The rows below come in pairs that one turn or mirror swaps. Which row does each named row swap with?
Zadud: -2.00 2.08 0.72 3.09 1.93 -1.57 0.59 -2.40 -1.31 0.87 0.31 -1.31 -1.19 -0.34 -0.98 -0.67 0.31 2.23 -1.36 1.59 2.46 1.54
Sebuz: 3.54 -1.22 1.40 1.22 1.32 -0.45 1.06 1.29 -0.04 -0.80 -2.62 -2.29 -1.47 2.76 0.64 -0.44 2.22 -1.14 1.24 -1.31 -0.08 1.97
tez: -0.61 1.49 2.92 0.24 -0.36 0.13 -0.03 0.67 0.10 -1.08 0.02 1.09 -0.23 1.35 0.46 1.71 1.29 1.26 3.10 -0.35 -1.45 -4.25
zizon: 0.70 1.35 -1.62 -1.69 2.10 2.13 -1.69 -1.59 -1.62 0.25 0.11 0.04 -0.23 2.04 -4.19 0.38 0.70 0.76 0.85 2.50 -0.95 1.05
mufeb: 2.28 -2.65 0.34 1.04 1.22 0.03 0.80 1.63 0.44 -0.84 -2.07 -1.71 -1.80 2.53 0.94 1.11 2.13 -0.69 1.67 -1.22 -0.11 2.60
Ratod: -0.91 4.58 -0.87 3.55 2.41 0.44 0.50 -0.24 0.03 0.94 1.82 1.43 -2.05 -0.41 -0.78 -0.15 0.04 -0.06 -1.32 1.73 0.36 -0.73
Revil: 0.16 -0.10 1.91 0.22 0.16 1.00 0.81 0.78 0.51 -0.86 -0.85 0.68 0.46 2.73 0.26 2.48 2.13 1.36 3.01 -0.08 -1.20 -4.12
tomi: -2.02 2.44 0.19 2.93 1.35 -0.78 1.05 -1.61 1.01 3.80 -0.65 -2.40 -1.02 -0.39 -0.10 1.39 -0.48 -0.16 -1.31 0.17 -0.49 0.79
Gima: 2.37 -2.04 0.30 1.01 0.54 -0.61 1.22 1.15 -0.49 -1.32 -1.82 -2.29 -1.74 2.25 0.85 -0.42 1.70 -1.21 1.79 -2.01 0.26 2.67
Zegi: 0.38 -1.04 0.33 -0.84 1.26 0.19 -3.34 -2.33 0.33 1.23 0.41 0.32 -0.77 -0.70 -1.90 1.95 -2.58 1.00 -0.37 0.99 -1.19 1.91
bupal: 0.36 3.43 -0.16 2.53 0.49 -0.86 -0.18 -2.17 -1.40 1.65 -0.50 -1.66 -1.14 1.15 -0.16 -1.91 -1.25 -2.43 -2.28 -0.06 0.78 -0.33
Sebog: -1.46 2.77 -0.42 2.89 2.60 0.83 -1.90 -0.52 0.10 2.16 -0.54 -0.81 -0.73 1.52 -1.69 -0.83 -1.11 -3.16 -0.68 -0.04 2.70 1.13
kupas: -0.01 2.01 0.49 -0.75 2.78 -0.47 -3.79 -1.94 0.73 1.93 -0.33 0.91 -1.78 3.62 -3.28 -0.08 0.21 2.13 -0.80 -1.58 -0.42 1.45
beb: 0.10 0.94 2.00 0.43 0.31 0.52 0.45 0.05 -0.22 -0.84 -0.06 1.14 -0.10 1.40 1.06 1.25 2.43 2.32 3.04 0.51 -1.26 -4.33
tal: -0.77 1.17 -2.28 -1.11 -0.50 0.45 -2.90 -1.37 0.22 0.91 0.35 0.11 -2.49 2.00 -2.33 0.65 1.91 0.89 -1.78 0.64 -2.34 1.29
pof: 0.33 0.23 -0.20 -2.36 1.48 2.21 -2.43 -1.11 -0.34 -0.09 -0.86 1.78 1.01 1.82 -1.32 -0.48 -0.59 -0.79 -0.55 1.35 0.25 3.41
Sav: -0.01 -0.04 3.23 0.94 0.37 0.96 0.32 1.41 0.33 -0.43 -0.24 0.67 -0.55 0.71 -0.44 1.87 3.18 1.13 1.93 0.29 -0.31 -4.31
fuda: 0.14 1.10 -0.06 -0.01 1.33 2.33 -1.80 -2.69 -0.62 0.26 1.07 1.67 -0.95 2.56 -4.38 1.56 0.67 1.62 -0.29 -0.24 0.36 2.95
Dorud: -1.17 1.03 2.65 1.01 0.68 0.29 0.32 0.98 0.29 -0.97 0.08 0.97 -1.13 1.54 1.60 1.92 1.82 1.00 1.96 0.21 -1.52 -4.54
setin: 2.25 1.35 -0.05 0.17 2.62 -0.28 -4.19 -0.58 -1.23 -1.39 -0.84 0.46 -0.28 2.12 -3.58 1.32 -1.47 1.71 -0.69 1.13 -0.38 0.66
Vub: 0.54 4.74 -0.46 2.54 3.69 -0.05 2.40 -1.71 -1.42 1.51 -1.09 -0.61 -1.37 0.78 -0.15 0.21 -1.08 -0.23 -1.19 -1.29 -0.22 0.13
pir: 2.91 -2.27 1.02 1.48 1.86 -0.80 0.42 0.59 -0.42 -0.79 -1.30 -0.94 -1.67 1.56 2.23 0.11 3.18 -0.78 1.34 -2.31 -0.92 1.93
Rugol: 1.77 3.19 1.37 3.20 2.07 -2.42 1.13 -0.44 -0.35 2.65 -1.23 0.75 -2.27 -0.08 -1.71 -0.29 0.14 0.00 0.71 0.44 2.43 -0.44
Fak: 0.59 0.23 0.42 -2.42 0.09 1.23 -2.72 -3.07 -0.57 1.43 0.32 1.91 -1.04 0.37 -1.79 -0.31 -0.76 3.08 0.83 -1.30 0.85 0.41
nofig: -1.79 0.91 -1.15 -3.09 2.10 0.32 -2.13 -0.62 -0.78 -0.53 0.25 2.86 -0.67 1.93 -1.96 1.61 0.13 1.79 -1.01 0.62 0.18 1.87
gogo: -0.97 1.99 -0.76 3.84 0.56 0.18 -0.43 0.36 -0.16 0.91 0.88 0.06 -3.20 -0.02 -1.05 -1.81 -2.01 -0.10 -2.73 -0.78 0.56 -0.60
boza: 2.13 -2.48 0.05 0.34 1.28 -0.03 0.16 1.64 -0.11 -0.92 -2.61 -1.45 -2.03 2.04 1.21 0.68 2.45 -1.25 2.04 -0.86 0.02 2.68
tiv: -0.79 1.94 0.69 2.44 3.65 -0.17 -0.47 -1.16 1.20 1.25 -0.71 -1.23 -2.55 -0.53 1.04 1.00 -2.82 -0.53 -2.52 -1.73 0.67 0.99
sazon: 1.77 1.48 -1.55 -1.24 -0.81 1.27 -2.76 -2.85 -0.78 2.17 0.46 0.02 0.16 0.96 -2.51 1.64 -0.81 1.61 0.65 0.38 0.42 0.30
petur: -1.29 -0.23 -1.59 0.19 1.33 2.30 -4.16 -0.53 0.30 -0.52 1.46 1.04 -1.80 0.37 -2.70 0.32 -0.46 1.55 -0.20 1.97 0.22 0.63
Fur: 0.32 0.75 2.18 0.76 0.99 0.93 0.27 0.71 0.65 -0.46 -0.84 1.43 0.16 1.15 -0.20 2.00 2.18 1.35 3.13 -0.86 -0.79 -4.45
gitet: -0.59 -0.98 1.09 0.92 0.44 0.50 0.43 -0.05 -0.50 -0.68 -0.41 1.23 -0.21 1.46 0.70 1.84 2.27 1.48 3.04 0.63 -0.75 -4.45
soted: -1.06 1.67 2.41 0.44 0.96 0.61 0.28 1.75 0.20 -0.33 -0.24 0.74 -1.02 1.19 1.76 1.86 1.91 0.86 2.27 0.08 -0.95 -4.53
nalif: 2.48 0.13 -0.20 -2.76 2.20 -2.00 -2.02 -2.11 -1.60 1.18 0.78 1.18 -2.87 1.57 -2.11 -0.46 1.20 1.41 0.64 1.53 0.26 -0.01
ludef: 0.61 -1.06 0.48 -1.15 1.88 0.01 -1.41 -2.84 0.57 0.32 -0.01 0.84 0.09 1.56 -4.12 1.42 -0.94 0.21 -0.49 2.54 0.14 2.39
Mezi: -2.32 2.55 1.41 3.05 3.63 0.15 1.48 -3.50 -1.27 1.37 1.11 -0.35 -1.42 1.81 -0.91 -0.69 -0.80 -0.88 -1.82 -0.93 0.65 0.29
gov: -0.32 0.53 2.55 0.64 -0.41 0.79 0.04 1.93 0.33 -0.22 -0.99 1.30 -0.38 1.39 0.58 2.09 1.49 1.08 2.32 -0.75 -0.04 -4.45
Saso: -1.07 1.67 3.22 1.06 0.22 0.60 0.87 2.12 -0.49 -1.49 -0.44 1.28 0.35 1.65 0.57 0.95 2.14 1.21 1.38 -1.60 -0.82 -3.68
Vivis: 3.45 -0.82 2.06 1.35 1.36 -0.47 0.77 1.95 -0.38 -1.22 -1.44 -2.08 -2.19 3.02 1.30 1.35 1.94 -1.45 0.33 -1.86 -0.31 1.90
rozav: -1.43 3.75 0.17 1.65 2.11 1.96 1.74 0.25 -0.43 2.01 1.06 0.88 0.23 0.57 1.44 -1.08 -1.77 0.56 -1.37 -1.02 1.67 -0.47
Misug: 1.72 -2.91 1.00 0.05 1.61 -0.38 0.72 1.14 -0.88 -1.37 -1.46 -1.56 0.61 2.07 0.81 0.20 2.12 -0.33 2.22 -1.65 -0.33 2.85
pav: 2.53 -1.06 0.76 1.60 0.68 -0.44 1.76 1.04 -0.69 -2.03 -1.41 -1.85 -1.13 3.12 2.24 0.29 2.47 -1.40 1.14 -1.01 -0.62 1.73
mem: -1.29 -0.25 2.09 0.64 0.91 1.42 0.71 1.72 -0.30 -0.27 -0.55 0.89 0.20 0.44 1.47 1.55 2.24 1.46 1.85 -0.37 -1.62 -4.05
zomok: 1.42 -0.46 -1.48 -2.42 3.70 0.75 -0.91 -2.38 0.94 1.85 -0.82 0.20 -1.50 1.13 -2.53 1.47 -0.75 -0.33 -1.35 0.16 -0.23 2.25
zok: -0.56 2.27 -1.59 -2.34 1.60 1.01 -2.51 -2.80 -1.45 0.23 1.59 0.70 -1.34 0.07 -0.09 2.12 -0.60 1.63 -1.14 -0.06 1.77 0.81
giler: -2.51 2.77 0.37 2.83 3.94 -0.84 1.26 1.12 -0.02 2.00 0.43 -0.18 -0.42 1.57 -0.38 -0.38 -1.25 -1.10 -0.79 -0.22 1.75 2.17
mag: -0.16 3.79 -0.59 3.41 2.32 -0.86 1.52 -1.04 0.20 1.21 2.43 1.27 -2.40 1.62 -0.45 -0.83 -1.08 0.78 -2.18 -1.59 0.51 -0.27
birod: -0.16 2.79 2.80 3.17 1.01 -0.39 -0.47 -0.70 -0.77 1.20 0.07 -1.16 -1.58 0.23 -0.42 -3.21 -0.92 -1.67 -0.68 0.04 1.83 1.45
nas: 2.16 -2.09 1.15 0.96 1.36 0.66 0.12 2.58 -0.48 -1.07 -2.23 -1.42 -1.21 1.71 1.40 0.40 2.61 -1.13 0.70 -1.69 -1.34 2.33
Fir: 2.91 -1.70 1.11 0.81 1.92 -0.40 1.22 1.19 -1.01 -2.04 -0.84 -2.29 -1.61 2.03 1.41 -0.29 2.81 -1.30 1.09 -0.97 -0.22 1.94
Rilo: 0.34 1.16 -1.10 3.68 3.99 -1.48 0.51 -0.71 -1.88 0.44 -0.10 -1.59 -0.84 1.02 -0.68 -0.87 -2.50 1.59 -1.21 -0.42 1.77 -1.57
biga: 2.19 -2.46 1.01 0.54 0.92 -0.78 0.14 1.32 -1.33 -1.23 -1.05 -1.78 -1.36 2.20 2.44 0.02 2.16 -1.59 1.56 -0.97 -0.27 2.20

mag is swapped with -> ludef
Fak is swapped with -> birod
kupas is swapped with -> Zadud
rozav is swapped with -> pof
tiv is swapped with -> petur
tomi is swapped with -> tal
Ratod is swapped with -> zomok
Gima is swapped with -> tez
gogo is swapped with -> Zegi
Fir is swapped with -> Fur
zok is swapped with -> Sebog
biga is swapped with -> gov

